One turn moves each row of this set onto another row. After a few examples, where does it send each row asked below?
K_986: -.15 -.24  .36  .05  .02 -.10  .07 -.02  .14  .05 -.14  .25  .21 -.19  .07 -.10 -.03  .19  .01  .08  .14  .11 -.01
K_95:  .03 -.02  .07  .13 -.15 -.16  .08  .04  .14 -.17 -.17 -.05 -.01  .02  .06  .01 -.13 -.04 -.15  .19 -.08 -.12 -.16
K_38: -.01  .30 -.13 -.21 -.27  .09 -.07 -.01 -.03  .07 -.10  .00 -.10  .15  .04 -.10 -.18  .04  .04  .05  .02  .07  .08
K_832: -.08  .02  .19 -.04  .08  .09 -.12 -.16 -.12  .03  .26 -.15  .11  .09  .07 -.14  .26  .08  .15 -.07  .07  .09  .26
K_152: -.12  .08 -.03  .03 -.14 -.03 -.06 -.14  .22 -.04 -.16  .16  .04 -.06 -.15 -.20 -.29 -.09 -.06 -.03  .06  .24  .14
K_717: -.03 -.33  .11 -.04 -.02  .00 -.03 -.10 -.28  .02 -.06  .14  .11  .03 -.09  .14  .20  .20  .21 -.09  .08  .09  .22
K_968: -.16 -.07  .30 -.18  .06 -.17  .12  .02 -.07 -.06 -.18  .18  .13 -.08  .21 -.07 -.01  .24 -.12  .13  .15 -.03 -.09
K_109:  .14 -.05  .27 -.11  .10  .04  .06 -.12  .09  .01 -.03 -.09  .18  .12  .03  .15  .13  .02 -.16 -.02  .03 -.30  .13
K_828: -.26 -.11  .08 -.09  .05 -.07 -.04 -.25 -.22 -.17  .21  .00  .16 -.01  .04 -.09  .18  .02 -.08 -.22  .13  .20  .09
K_552: -.09 -.02  .22 -.07  .08  .09 -.13  .02 -.18 -.14  .29  .05  .06 -.24 -.08  .03  .22  .12 -.02 -.12 -.11  .08  .21
K_103: -.02  .18 -.12  .01 -.32  .09 -.11 -.05  .13  .12 -.07  .07  .00 -.04 -.13 -.13 -.17  .00  .19  .01 -.01  .19  .13
K_617: -.17  .23 -.03 -.14 -.02 -.09 -.05 -.09  .03 -.13 -.14  .04  .07  .04 -.07 -.08 -.37 -.05 -.20  .00  .12  .16  .06
K_32: -.04 -.03 -.25 -.07  .10  .04  .10  .04  .02  .00  .07 -.15  .09 -.26 -.17  .11 -.07 -.07  .00  .05  .09 -.09  .11
K_123:  .08 -.05  .05  .08 -.30 -.13  .05  .09  .08 -.10 -.08  .00 -.07  .03  .11  .07 -.11 -.05 -.07  .14 -.10 -.14 -.18
K_827: -.13 -.23  .02  .16 -.28 -.07  .05 -.18 -.10 -.12 -.05  .09  .13 -.08 -.15  .21  .27  .02 -.01 -.03  .01 -.11  .06
K_444: -.09  .22 -.03 -.25 -.07 -.08 -.02 -.08  .07 -.08 -.18  .10 -.03  .06  .02 -.16 -.32 -.07 -.21 -.04  .09  .09  .04
K_271: -.17 -.08  .08  .07  .10  .02  .01 -.23 -.11 -.11  .23 -.11  .24 -.04 -.04 -.13  .18  .08  .11 -.11  .11  .22  .20
K_940: -.24 -.05  .28 -.07  .00 -.02  .10  .07 -.14 -.05 -.17  .13  .04 -.04  .21 -.26  .13  .18 -.19  .02  .12 -.18 -.07
K_301:  .10 -.03  .13  .14 -.29 -.14 -.05  .09  .21  .00 -.08  .03 -.03 -.06  .04  .03 -.05 -.09  .00  .12 -.15 -.13 -.13
K_535:  .02 -.12 -.04 -.05  .14  .22 -.06  .04  .17  .12  .09 -.13 -.05  .00 -.07  .09 -.10 -.14 -.07  .07  .09 -.13  .25
K_68: -.16  .15 -.06  .00 -.13 -.01 -.09 -.14  .20  .00 -.20  .13  .10 -.10 -.15 -.19 -.26 -.10 -.07 -.07  .01  .21  .09
K_398: -.01 -.15  .14 -.15  .14 -.04  .02 -.07 -.34 -.03 -.15  .01  .12  .09 -.03  .09  .21  .26  .11  .01  .09 -.03  .22
K_846: -.18 -.01  .18 -.18  .03  .01 -.19 -.18 -.22 -.05  .24 -.01  .05  .10  .15 -.09  .25  .01 -.04 -.18  .08  .06  .15
K_769: -.27 -.06 -.28 -.05 -.08 -.05 -.07  .01 -.13 -.08 -.02  .00 -.06 -.24 -.15  .14  .09 -.14 -.12  .03  .05 -.10  .10
K_636: -.07 -.21  .29  .09 -.22  .02  .01  .05  .04  .13 -.05  .21  .04 -.09  .11 -.05  .09  .26  .23  .18  .10  .07  .06
K_183: -.05 -.34  .25 -.09  .12 -.05 -.11 -.15 -.11  .05 -.08  .23  .17 -.07 -.10  .10  .15  .08  .08 -.19  .07  .06  .20
K_200: -.22 -.14 -.09 -.02 -.04  .15 -.22  .00  .02  .05 -.01  .04 -.22  .02 -.05  .10  .06 -.21 -.17  .06  .04 -.14  .22
K_208: -.14  .16  .03  .09 -.09 -.02 -.16 -.11  .20  .03 -.11  .06  .10 -.08 -.21 -.14 -.29 -.06  .01  .02  .06  .24  .20
K_759: -.09 -.05  .25 -.14 -.17 -.07  .06  .09 -.18  .04 -.10  .15 -.04  .02  .24 -.02  .12  .32  .09  .22  .11 -.07 -.02
K_930: -.02  .18 -.09  .04 -.33  .05 -.11 -.03  .13  .09 -.10  .08 -.08 -.03 -.13 -.16 -.13  .01  .20  .08  .01  .16  .20
K_83:  .03 -.01  .15  .21 -.14 -.15 -.01  .04  .25 -.07 -.16 -.02  .02 -.07  .01 -.04 -.08 -.08 -.08  .17 -.14 -.13 -.09
K_357: -.21 -.18  .26  .05 -.02 -.05  .12  .04  .04  .01 -.09  .20  .20 -.28  .07 -.27  .06  .13 -.08 -.11  .10 -.03 -.10
K_194: -.04 -.24  .22  .13 -.19  .13  .16  .10  .04  .13  .06  .13  .12 -.15  .09 -.21  .05  .22  .16 -.03  .14  .00 -.04
K_6: -.07  .32 -.08 -.24 -.25 -.02 -.14  .02 -.13 -.03 -.02  .03 -.10  .11  .03  .00 -.23  .01 -.04  .02  .07  .06  .05
K_8: -.14  .27 -.07 -.22 -.07 -.02 -.06 -.10  .04 -.06 -.22  .07 -.01  .11  .00 -.16 -.28 -.06 -.20 -.02  .05  .09  .04
K_653: -.08 -.13  .24  .02 -.17  .16  .13  .13 -.13  .06 -.04  .06 -.04  .09  .23 -.21  .13  .27  .05  .09  .14 -.13  .00
K_669: -.03 -.17  .28 -.20  .28 -.09 -.06 -.11 -.19  .00 -.17  .10  .18  .00 -.03  .04  .17  .14 -.02 -.11  .06 -.05  .20
K_282:  .11 -.02  .03  .01 -.09 -.03  .20 -.09 -.10 -.08 -.01 -.15  .23 -.03 -.11  .19  .22  .16  .07  .06  .04 -.23  .08
K_104: -.13 -.14  .20  .01  .15  .20  .01 -.04 -.22 -.27  .23 -.01  .01  .02 -.02  .03  .08  .15 -.14 -.02  .00  .16  .24
K_288: -.05  .24 -.01 -.01 -.33  .06 -.25  .01  .05  .13  .01  .06 -.08  .01 -.11 -.06 -.16 -.01  .18  .05  .02  .14  .18
K_894: -.08 -.27  .26  .04 -.10 -.01 -.10 -.19  .10 -.04 -.07  .17  .10  .07 -.03  .17  .19 -.11 -.22 -.11  .01 -.18  .11
K_298:  .02  .34 -.09 -.25 -.25 -.01 -.07  .03 -.04  .03 -.10  .04 -.14  .09  .04 -.12 -.16  .04  .04  .07  .03  .03  .10
K_501: -.03 -.12  .18 -.11  .07  .16 -.01  .02 -.23 -.18  .35  .04  .03 -.11  .00  .10  .07  .14 -.05 -.15 -.02  .13  .15
K_274: -.18 -.03  .25  .06  .17  .13 -.11 -.03 -.18 -.21  .16  .01  .03 -.13 -.09 -.03  .21  .13 -.10 -.02 -.08  .11  .29

K_194 moves to -> K_357
K_827 moves to -> K_894
Where do these go?
K_398 moves to -> K_717
K_535 moves to -> K_32
K_208 moves to -> K_617
K_301 moves to -> K_83
K_759 moves to -> K_636
K_930 moves to -> K_152
K_38 moves to -> K_103
K_552 moves to -> K_274
K_846 moves to -> K_832

